In the data rows, 500 means zero.
Here are some points, each followed by its number:
np.array([633, 569, 314, 364, 386, 589, 641, 065, 805, 485, 208]) 0
np.array([602, 593, 343, 616, 436, 357, 618, 505, 497, 500, 500]) 1
np.array([616, 631, 351, 643, 455, 346, 520, 730, 186, 500, 500]) 2
np.array([456, 736, 475, 466, 630, 503, 766, 390, 442, 500, 500]) 3
np.array([286, 312, 788, 610, 559, 538, 496, 490, 497, 500, 500]) 4
np.array([271, 212, 845, 567, 566, 629, 267, 412, 439, 465, 461]) 5
np.array([512, 750, 383, 445, 565, 479, 421, 294, 618, 475, 799]) 6
np.array([346, 625, 621, 457, 593, 545, 843, 193, 416, 451, 719]) 7
np.array([255, 184, 849, 547, 515, 652, 339, 394, 533, 498, 411]) 8
np.array([503, 745, 446, 428, 545, 545, 360, 999, 418, 456, 299]) 9
np.array([332, 249, 742, 528, 516, 641, 351, 283, 573, 474, 229]) 10
np.array([279, 281, 785, 563, 555, 610, 278, 317, 547, 491, 359]) 11
np.array([471, 655, 467, 413, 426, 580, 507, 490, 497, 500, 500]) 12
np.array([674, 455, 343, 360, 367, 579, 679, 056, 840, 468, 231]) 13
np.array([339, 296, 737, 615, 504, 524, 564, 262, 242, 567, 640]) 14
np.array([565, 713, 361, 410, 531, 515, 460, 759, 470, 450, 587]) 15
np.array([474, 651, 473, 462, 561, 522, 438, 855, 407, 482, 354]) 16
np.array([733, 177, 360, 526, 337, 305, 427, 927, 573, 530, 494]) 17
np.array([553, 724, 383, 606, 550, 360, 385, 887, 497, 500, 500]) 18
np.array([519, 745, 392, 440, 628, 498, 601, 597, 486, 500, 500]) 19
np.array([704, 371, 338, 539, 432, 379, 607, 489, 693, 566, 579]) 20
np.array([635, 567, 337, 394, 379, 586, 615, 140, 771, 471, 270]) 21
np.array([450, 752, 454, 415, 506, 538, 584, 071, 774, 479, 265]) 22
np.array([583, 643, 349, 388, 481, 536, 536, 519, 604, 494, 434]) 23
np.array([551, 715, 382, 397, 574, 540, 440, 848, 505, 462, 462]) 24
np.array([606, 553, 376, 603, 447, 377, 561, 661, 263, 531, 540]) 25
np.array([687, 426, 353, 565, 459, 317, 316, 914, 324, 545, 495]) 26
np.array([722, 194, 411, 548, 365, 299, 377, 999, 559, 541, 467]) 27
np.array([540, 681, 377, 451, 450, 545, 603, 323, 557, 499, 288]) 28
np.array([463, 758, 446, 434, 606, 539, 696, 427, 497, 500, 500]) 29
np.array([662, 498, 336, 364, 390, 578, 660, 161, 747, 473, 317]) 30
np.array([441, 746, 459, 543, 616, 446, 344, 687, 328, 561, 670]) 31
np.array([698, 392, 367, 566, 460, 319, 337, 999, 282, 550, 497]) 32
np.array([345, 214, 758, 518, 515, 624, 521, 212, 436, 454, 685]) 33
np.array([624, 178, 472, 555, 399, 362, 466, 668, 650, 531, 491]) 34
np.array([611, 642, 347, 597, 489, 370, 477, 792, 225, 502, 573]) 35
np.array([299, 361, 750, 583, 547, 528, 649, 216, 244, 553, 570]) 36
np.array([519, 742, 390, 510, 533, 489, 792, 281, 484, 553, 775]) 37
New points follow, each followed by the numbers of its two nearest points above, looking only along the 4 directions in which the numbered points spread most, smallest number first.
np.array([585, 681, 330, 395, 450, 574, 582, 359, 636, 470, 293]) 23 28
np.array([291, 335, 787, 560, 578, 558, 319, 421, 438, 485, 505]) 4 5
np.array([349, 624, 615, 519, 652, 515, 489, 686, 181, 491, 798]) 2 31
np.array([573, 688, 377, 416, 435, 570, 527, 658, 550, 476, 212]) 23 24
np.array([392, 690, 560, 487, 556, 513, 350, 495, 523, 460, 614]) 12 19
np.array([578, 599, 398, 433, 415, 571, 555, 314, 656, 477, 317]) 23 28
np.array([585, 677, 328, 394, 432, 576, 608, 317, 659, 481, 216]) 21 28
np.array([352, 640, 603, 631, 551, 450, 467, 496, 222, 593, 613]) 12 31
np.array([701, 324, 375, 543, 372, 392, 509, 490, 497, 500, 500]) 20 34
np.array([720, 285, 348, 562, 414, 322, 472, 825, 514, 546, 510]) 17 27
np.array([566, 716, 329, 663, 442, 368, 615, 490, 497, 500, 500]) 1 19
np.array([647, 550, 333, 391, 495, 483, 573, 047, 795, 499, 812]) 21 30
np.array([611, 601, 344, 635, 440, 354, 577, 591, 500, 512, 510]) 1 25
np.array([328, 247, 740, 570, 503, 605, 391, 339, 408, 462, 596]) 4 33
np.array([294, 310, 777, 548, 566, 623, 396, 400, 466, 451, 608]) 4 5
np.array([414, 667, 530, 443, 504, 542, 494, 110, 720, 464, 263]) 22 28
np.array([465, 764, 414, 432, 619, 515, 761, 356, 485, 481, 854]) 3 37
np.array([421, 731, 525, 443, 576, 579, 346, 999, 385, 470, 244]) 9 16
np.array([732, 199, 366, 506, 391, 313, 372, 490, 497, 500, 500]) 20 34
np.array([686, 386, 365, 520, 415, 406, 587, 511, 652, 531, 525]) 1 20
np.array([651, 388, 378, 544, 476, 346, 368, 899, 462, 562, 569]) 26 32
np.array([498, 763, 382, 512, 645, 404, 257, 758, 355, 582, 733]) 31 35
np.array([295, 332, 788, 575, 582, 566, 225, 367, 537, 443, 669]) 4 5
np.array([677, 389, 368, 428, 526, 387, 452, 951, 491, 552, 630]) 26 32
np.array([321, 390, 721, 519, 586, 583, 267, 489, 507, 453, 577]) 4 5
np.array([495, 628, 462, 548, 499, 462, 774, 276, 438, 536, 705]) 6 37
np.array([282, 301, 791, 556, 547, 592, 228, 310, 576, 469, 394]) 8 11
np.array([628, 587, 343, 383, 375, 594, 507, 490, 497, 500, 500]) 1 23
np.array([376, 385, 660, 537, 540, 505, 331, 498, 492, 476, 390]) 4 11
np.array([308, 474, 704, 546, 599, 528, 254, 444, 518, 440, 691]) 4 5
np.array([705, 328, 348, 528, 450, 363, 525, 567, 721, 580, 578]) 20 34
np.array([712, 323, 360, 510, 402, 406, 606, 424, 726, 521, 503]) 1 20
np.array([394, 716, 532, 496, 551, 514, 866, 181, 392, 515, 812]) 7 37
np.array([321, 283, 772, 568, 499, 599, 264, 242, 579, 489, 155]) 10 11
np.array([556, 713, 388, 441, 600, 500, 386, 970, 487, 462, 698]) 18 35
np.array([422, 730, 505, 422, 481, 523, 526, 000, 825, 479, 169]) 0 22
np.array([721, 198, 399, 568, 360, 324, 497, 676, 683, 532, 457]) 17 34
np.array([441, 738, 449, 443, 608, 519, 783, 318, 463, 485, 777]) 3 37
np.array([383, 266, 703, 553, 536, 528, 279, 477, 549, 466, 589]) 4 5
np.array([546, 505, 421, 410, 464, 585, 538, 299, 628, 471, 427]) 23 28
np.array([436, 703, 504, 389, 596, 574, 468, 846, 404, 461, 281]) 16 24
np.array([334, 383, 731, 544, 575, 566, 308, 511, 459, 506, 712]) 4 5
np.array([388, 689, 554, 527, 525, 505, 885, 173, 381, 521, 790]) 7 37
np.array([554, 497, 449, 636, 446, 401, 583, 500, 231, 517, 541]) 1 25
np.array([688, 363, 366, 498, 488, 370, 387, 940, 626, 557, 617]) 26 32
np.array([578, 686, 341, 401, 560, 510, 387, 984, 452, 449, 617]) 18 24
np.array([374, 287, 723, 575, 543, 524, 360, 398, 514, 526, 729]) 4 14
np.array([359, 643, 600, 490, 648, 528, 482, 732, 221, 483, 687]) 31 35
